Rotation paths and how fast each direction turns (degrees a step)
Each turn is a multiple of 5 degrees from 10 to 175, or 0.
Each row of a path follows its step; steps can be skipped.
Path 1:
step 6: [ 1.08 -1.86  0.32  1.62 -3.04 -0.73 -0.64  0.25  1.46  1.70 -0.77  0.82
 -0.04 -0.87  2.32  0.12  2.62  0.29 -0.39 -4.39 -0.71 -0.75  0.69  0.62
 -0.39 -0.89 -0.83 -1.60  1.87 -0.30 -2.09 -1.89  1.22 -2.11  1.48  0.34
 -0.67  0.00  0.01 -0.32  0.34  0.11  0.60]
step 7: [ 1.86 -1.24  1.88  3.52 -3.18 -0.09 -0.23 -0.31  0.93 -1.17 -1.90  0.39
 -0.55  0.15 -2.56 -0.78  2.18 -0.91 -1.00 -0.71  1.02  1.60  1.15  0.92
 -1.40  2.80 -0.86 -1.82 -0.20 -1.06  0.16 -0.75  0.31  0.45 -0.22  0.96
 -0.47 -0.25 -0.30  0.36  0.18 -2.10  1.55]
step 11: [-0.03  0.23  1.76  0.46 -0.45 -1.45  0.41  1.61 -0.48 -0.02 -1.35 -0.34
  0.63  1.78  3.66 -0.81  0.93 -1.41 -0.90 -1.41  0.82  0.49  2.03  1.48
 -1.32 -1.88  3.27  0.18  0.90 -1.08 -1.10 -0.71 -1.95  0.95 -0.67 -0.06
  0.08 -0.28  0.07 -0.16  1.12  1.75  3.43]
step 14: [ 2.39  1.45 -0.75 -0.67  2.34 -1.80 -2.98 -0.79  0.03 -1.25 -0.42 -0.52
  1.73 -1.90  1.03 -0.67 -0.77 -0.20  0.90 -1.53 -0.18 -0.40 -1.11  0.45
  1.06 -1.08 -1.39 -0.44 -0.69  0.27  1.29 -1.15  0.50  1.29  1.35 -0.89
  0.65  3.61  3.17 -0.78 -0.51 -0.34  1.52]
step 20: [-1.46  0.99  0.48  0.39  2.67 -0.28 -1.14  0.72  1.21  0.51 -1.53  1.62
  2.76 -0.48  1.05 -1.45 -0.20  0.08  2.11 -0.76 -0.34 -1.12  0.84 -0.74
  0.28 -0.32 -0.57 -0.19 -0.34 -2.67 -1.60 -2.41 -0.58  0.97  1.87  1.11
 -0.56 -2.23 -2.37  0.58 -0.70  0.27  3.00]
step 21: [-2.70  0.02 -0.43  1.33  0.26  1.85  0.02 -1.13  0.50 -0.66  1.56  1.57
 -0.11  0.53  0.53 -0.93 -0.65 -0.48  1.80 -3.03  1.07  0.81 -0.83 -0.37
 -1.92  1.97 -1.16  1.33  0.36 -4.06  0.70 -0.17 -0.59 -1.57 -0.16 -0.16
 -2.85 -1.07  0.01  1.42  0.63 -0.28  1.67]
step 23: [ 0.86  0.00 -0.68  1.27 -1.96 -2.33 -1.09  0.37 -1.36 -1.71  0.22  0.09
  1.36  1.08  0.06  0.95  0.56  0.08  2.02 -1.29 -1.50 -0.23  1.78 -0.71
 -3.00  0.70 -1.67 -1.32  0.96  2.22 -2.62 -1.81  0.23  1.44 -1.50 -0.30
 -0.08  2.69  1.98  0.04 -0.74  0.89  0.92]
step 25: [ 3.21 -0.17  1.62  0.35  1.10 -0.85  0.18 -0.39  2.00  1.86 -2.77  2.30
  0.42 -0.28  0.84 -2.55 -1.08 -1.73  3.58  0.26  1.09  0.03  1.04  0.95
  0.04 -0.13  0.16 -0.05  1.29 -1.34  2.81 -0.73  0.32  0.58  0.82 -0.24
  0.94  0.72  1.06  0.86  0.76 -1.04  0.62]
step 27: [ 0.89 -2.12  1.80  3.39 -1.92  0.60  0.17 -0.79 -1.20 -0.79  0.74 -1.28
  0.87 -2.12  0.64  1.38  0.48 -1.24 -2.97 -0.76  0.38 -0.20  0.22  3.87
 -1.15 -0.72 -0.22  0.38 -0.60 -2.24 -0.47  0.05  0.14  0.48 -1.06  0.50
 -0.58  1.16  0.18  2.70 -0.28 -0.91  0.33]
Directions:
[ 0.19 -0.55 -0.03 -0.74 -0.41 -0.17  0.31 -0.15  0.89  0.19  0.54 -0.45
  0.22  0.16  0.46  0.33 -0.37  0.78  0.10  0.09  0.03 -0.08 -0.09  0.29
  0.05 -0.16  0.22 -0.10 -1.05  0.14 -0.34  0.01  0.70 -0.13 -0.27  0.29
 -0.65  0.23  0.92  0.16 -0.37 -0.47  0.50]	85
[ 0.18  0.18 -0.91 -0.21 -0.67 -0.56  0.19 -0.07 -0.41  0.43 -0.11  0.05
  0.53  0.80  0.15  0.11 -0.29 -0.14  0.22  0.65  0.16  0.04  0.22 -0.19
  0.10  0.38  0.35  0.46  0.12  0.25 -0.18 -0.09 -0.58 -0.08 -0.90 -0.13
 -0.27 -0.08  0.56  0.17  0.50  1.07 -0.60]	55
[ 0.04  0.54  0.17 -0.29 -0.31  0.25  0.42 -0.09 -0.13  0.76  0.25 -0.52
  0.44 -0.28  0.15  0.50  0.27 -0.58 -0.05 -0.63 -0.27  0.05  0.13 -0.21
  0.91 -0.31  0.10  0.07 -0.05  0.44 -0.16  0.07  1.07 -0.06 -0.28 -0.20
 -0.08 -0.84 -0.90 -0.18  0.54  0.37  0.39]	160
[ 0.61 -0.54  0.64 -0.42  0.23 -0.28 -0.44  0.64  0.13 -0.28 -0.02 -0.45
 -0.20  0.99  0.09  0.26 -0.32 -0.33  0.11  0.35 -0.31  0.57  0.21 -0.10
  0.40 -0.48 -0.10  0.34 -0.19 -0.12  0.96 -0.82 -0.16  0.39 -0.07 -0.57
  0.60 -0.50  0.06  0.11  0.30 -0.36  0.11]	125
[-0.05 -0.52 -0.36 -0.27 -0.51 -0.64 -0.05  1.24  0.22  0.20  1.19  0.54
  0.14 -0.15 -0.02  0.05 -0.29 -0.19 -0.20 -0.33  0.05  0.18  0.16 -0.34
  0.10  0.24 -0.35 -0.09 -0.09 -0.38  0.28  0.96 -0.08 -0.23  0.71 -0.23
  0.29  0.06 -0.20 -0.59 -0.26  0.44 -0.16]	160
[-0.85  0.53 -0.37 -0.17  0.33 -0.03  0.03 -0.01 -0.38  0.22 -0.15 -0.37
  0.36 -0.09  0.00  0.72  0.41  0.55 -0.47 -0.01  0.31  0.27 -0.98 -0.30
  0.28 -0.01  0.59 -0.16 -0.63 -0.12  0.58 -0.06 -0.42  0.66  0.79 -0.04
  0.40  0.20  0.59 -0.41  0.50  0.16  0.25]	20
